Each path below is one point turned by a fixed rotation once a step. After each direction that follows a path, write how fast that rotation turns it, in deg/step (0 if it stays still).
Each turn is a multiple of 5 degrees from 10 to 175, or 0.
Each row of a path follows its step; steps can be skipped.
path 1
step 0: [ 15.2 -19.5  -6.1   7.1   8.8   8.7   5.1 -15.6  19.8  23.9  15.3  -2.1
  -2.3  17.3 -16.6   6.8   8.1   5.3  14.7   4.5 -32.0  14.2   7.9  11.6
   0.4  -3.0 -17.4  -0.1  -3.6   8.3  21.0  -3.2  -6.5 -12.5  24.2  -3.8
  -7.6 -20.1  21.4  -5.6 -17.8  -2.1   8.7 -25.7   7.2 -21.2 -28.0 -30.8
  -7.4   2.5  18.9]
step 1: [-10.2 -13.6   5.8  28.2  10.8  -4.0 -11.5  -3.9  17.9  -1.4 -15.8  13.5
  12.2   0.6 -10.2  -0.3   4.6   3.8  22.4  16.3  11.2  15.4  44.6  -7.4
   0.2   9.1  -1.2   3.2  12.1  -6.1 -22.4  -7.2  12.6 -15.4 -15.4  16.3
 -17.4  -0.4   5.2  20.2 -20.3   4.7  -7.5  -1.9  42.1   2.2  23.8  -7.0
  -2.7   7.7  14.9]
step 2: [  6.8   8.4  17.7 -11.8   3.4 -26.2 -10.5  -5.1  -9.2   3.0  21.4 -23.5
 -21.9  13.1   3.2  -6.8  20.9  26.8   4.7   8.6  16.1 -29.2  25.4   6.6
  -4.7  17.8  28.1  24.4  -1.2   8.1  -1.8  11.4  16.9 -19.6   1.7   6.9
   3.3   8.8  -7.7  16.4  -1.6  19.0  20.0  -4.9  -9.6  10.5  16.0 -17.5
  -3.2 -14.2  -3.3]
step 3: [-23.5 -12.5  -8.2 -21.4  12.1  -4.4  18.9   5.5  -5.5   5.4 -22.6  -4.8
 -16.6  30.2  -8.6   8.2  24.4   0.8 -15.2   5.6 -26.4  20.3  -6.7 -19.3
  13.8   4.7   1.0 -10.7 -11.9  -6.2   7.1  17.8  14.5 -18.9  -9.7  10.2
  30.5 -17.0   0.7  17.5   4.9  20.8  -2.2   3.9 -14.4 -20.1   4.9   9.6
   8.4 -25.9   8.2]
step 4: [-11.1 -28.1 -15.9 -11.4 -10.2  -8.0   3.3  -6.9  -9.6   9.9   9.6   5.4
  11.3 -38.1   1.0 -20.8  41.7  17.5  15.9   0.4 -15.0  16.2 -13.2 -21.7
 -24.0   2.3  15.2 -23.0  10.7  -4.9 -14.2  -1.7  -4.8  -4.2  -7.1 -12.2
 -10.6   3.0 -12.2 -15.4  -7.3  17.5 -11.9  23.5   9.9  -7.8  -6.9   1.2
  10.4   5.4   4.8]
step 5: [ 18.9  -6.8 -12.4 -18.7  12.6  11.5 -13.3  -9.9  -4.3  -8.2  27.5  11.5
   7.8   3.2 -30.8  20.2  -4.9  15.7  -5.7  -6.0 -10.7  18.1   8.3  14.0
  -7.1   5.5   5.6   5.7  -6.8  -1.8 -16.1  -3.9   2.5 -26.3  -5.6  -8.5
   1.6 -18.3 -37.4 -15.9   0.0   3.2   3.8  -5.7 -18.4  13.4 -10.2 -16.6
 -27.3  34.6   1.3]
step 6: [  6.7 -13.5  16.2  -7.3  -4.4   7.7  -4.9 -46.5   4.1  -1.0  -8.2 -13.4
 -10.4   1.2  15.1   2.9  10.7 -23.0 -16.3 -28.3   1.9  19.0  26.3  -7.1
  17.8   0.1  -5.3  -0.3  -1.1  -5.7  -0.3 -24.7  10.1  -1.2 -12.1 -12.7
   4.6 -36.2   5.4   7.4 -19.6  -2.4  25.0 -18.3  21.1   1.4   2.7   0.1
   3.8  10.3   4.4]
step 7: [  3.0 -23.5  20.9  18.4 -12.0 -35.7 -10.7   0.0  -8.3  -4.9  -3.9 -12.8
  -2.0 -12.4  -1.2  11.6  -3.5   3.3  19.4  -4.5 -26.2  -8.9  -1.5   5.5
  -8.8 -15.2   4.3  -2.7  -7.4  13.5  -3.6   7.1  -0.6 -22.5  -5.4 -15.9
   3.8  26.3  22.6  26.3 -33.9   9.7  11.4 -18.8   1.2   5.8   6.1  -8.6
  -1.6   3.2  32.7]
step 8: [ -2.0  -3.2 -12.7  -0.6  17.9  31.8 -18.1  20.3  -9.7  -9.8   8.4  19.7
   1.3   8.5  -2.5   7.7  21.4   9.4 -10.8  24.6   2.8   2.5  12.5 -20.0
   4.8   6.4   1.8  20.6 -15.0  14.2 -26.5  -1.6  18.3 -18.1 -19.4  -2.0
  -1.7  24.5  19.1  -3.7   3.6  17.8  10.7 -23.2  -5.1   3.8   5.2  -2.7
   9.9 -27.7  21.5]
step 9: [-10.3 -17.6   4.4 -26.2   5.0   9.3  -1.5   4.8  22.1  -3.1   9.2 -16.8
 -13.6  11.0 -17.4  -5.8  26.8  12.2  -7.1 -12.6  35.1  14.0   1.5 -29.9
 -16.8  19.3  -4.4 -22.9  16.2  19.5   7.3  17.2  11.1  15.2  11.7  -4.3
  12.4  19.6 -21.3   7.5 -17.4  12.9  19.5  -1.8   2.4 -12.9  -7.7   5.0
  -3.6 -10.5  -7.0]
[ 1.1  3.6  4.4 -6.9 -4.6 -0.1  2.9 -4.3  0.5  0.7 -5.0 -1.5  2.3 12.5
 -6.1 -0.5  9.1 -2.9  3.7 -9.9 -0.6 -0.6 -2.4  6.7  9.2 -5.4  2.7  1.6
 -4.1  1.1  3.8 -5.4  0.1  3.6  3.8  3.8  5.0  6.0 -8.5 -3.1 -4.0  0.1
  3.4 -4.3  4.9 -3.3 -2.8  4.6  1.8 -4.7 -3.0]
110
[  0.5  -1.2   1.9  -2.8   3.1   3.0  -7.3  -4.0  -1.2  -3.3   1.4   2.5
  -0.2   3.1  -4.5  -9.4  -5.7  -1.5  -1.7  -2.4   6.8  -2.6   7.5  -8.6
  -1.0   3.3  -2.2   5.0   5.7   2.1  -7.3  -1.9   1.5   0.7   0.7   6.0
  -0.3   7.8  -9.6  -2.9   6.8   2.5   2.9  -2.4  -0.2  -1.8   4.9  -1.3
 -11.7   6.8  -6.8]
100
[-5.0  2.3 -1.8 -7.8 -1.0  0.4 -1.9 -1.2  7.5 -4.7 -4.6  3.9 -4.8 -6.0
 -5.6  0.0 -3.7 -4.8 -1.0 -3.3  2.5  4.8  4.0 -8.2  2.6  3.0  3.8 -2.6
 -0.2 -9.9 -3.7 -5.7  1.0 -4.5  1.8  4.9  3.7 -1.6  6.9 -2.7  5.9 -4.2
 -5.5 -4.0  8.5  7.8 -3.5  0.9  5.3 -9.2  1.9]
145
[  2.3  -7.1  -0.7 -10.3  -5.7   8.5  10.1 -10.4   1.9   0.6  -1.5  10.9
  -3.1  -4.9   1.3   4.1  -3.7   1.7  -0.2   2.2   3.3  -1.4  -6.1  10.0
  -1.8   3.1  -2.9  -4.9   3.9  -2.9  -3.8   3.8  -1.0  -0.1   7.5   0.4
  -2.7  -2.0  -4.0  -6.1  -1.0   0.5  -2.1  -1.7   0.0  -4.4   6.0  -2.3
  -0.7   2.6   2.8]
65
[ -2.1   3.6  -4.3   8.7   5.7  -2.7   6.1  -5.7  -3.8  -3.2  -5.3  -1.5
   0.1  -0.4   2.2   0.1   2.7   4.7   1.5  -4.2   0.4  -0.9   5.2   8.2
  -0.6  -1.4   0.8   0.9   6.0  -2.9  -5.0  -7.9  -0.6  -1.3   5.2   0.6
  -2.2  -2.5   9.5   3.2  -6.1  -4.8   1.8 -11.1  -3.4   4.6   5.4   3.0
 -12.4  -3.1  -2.2]
65
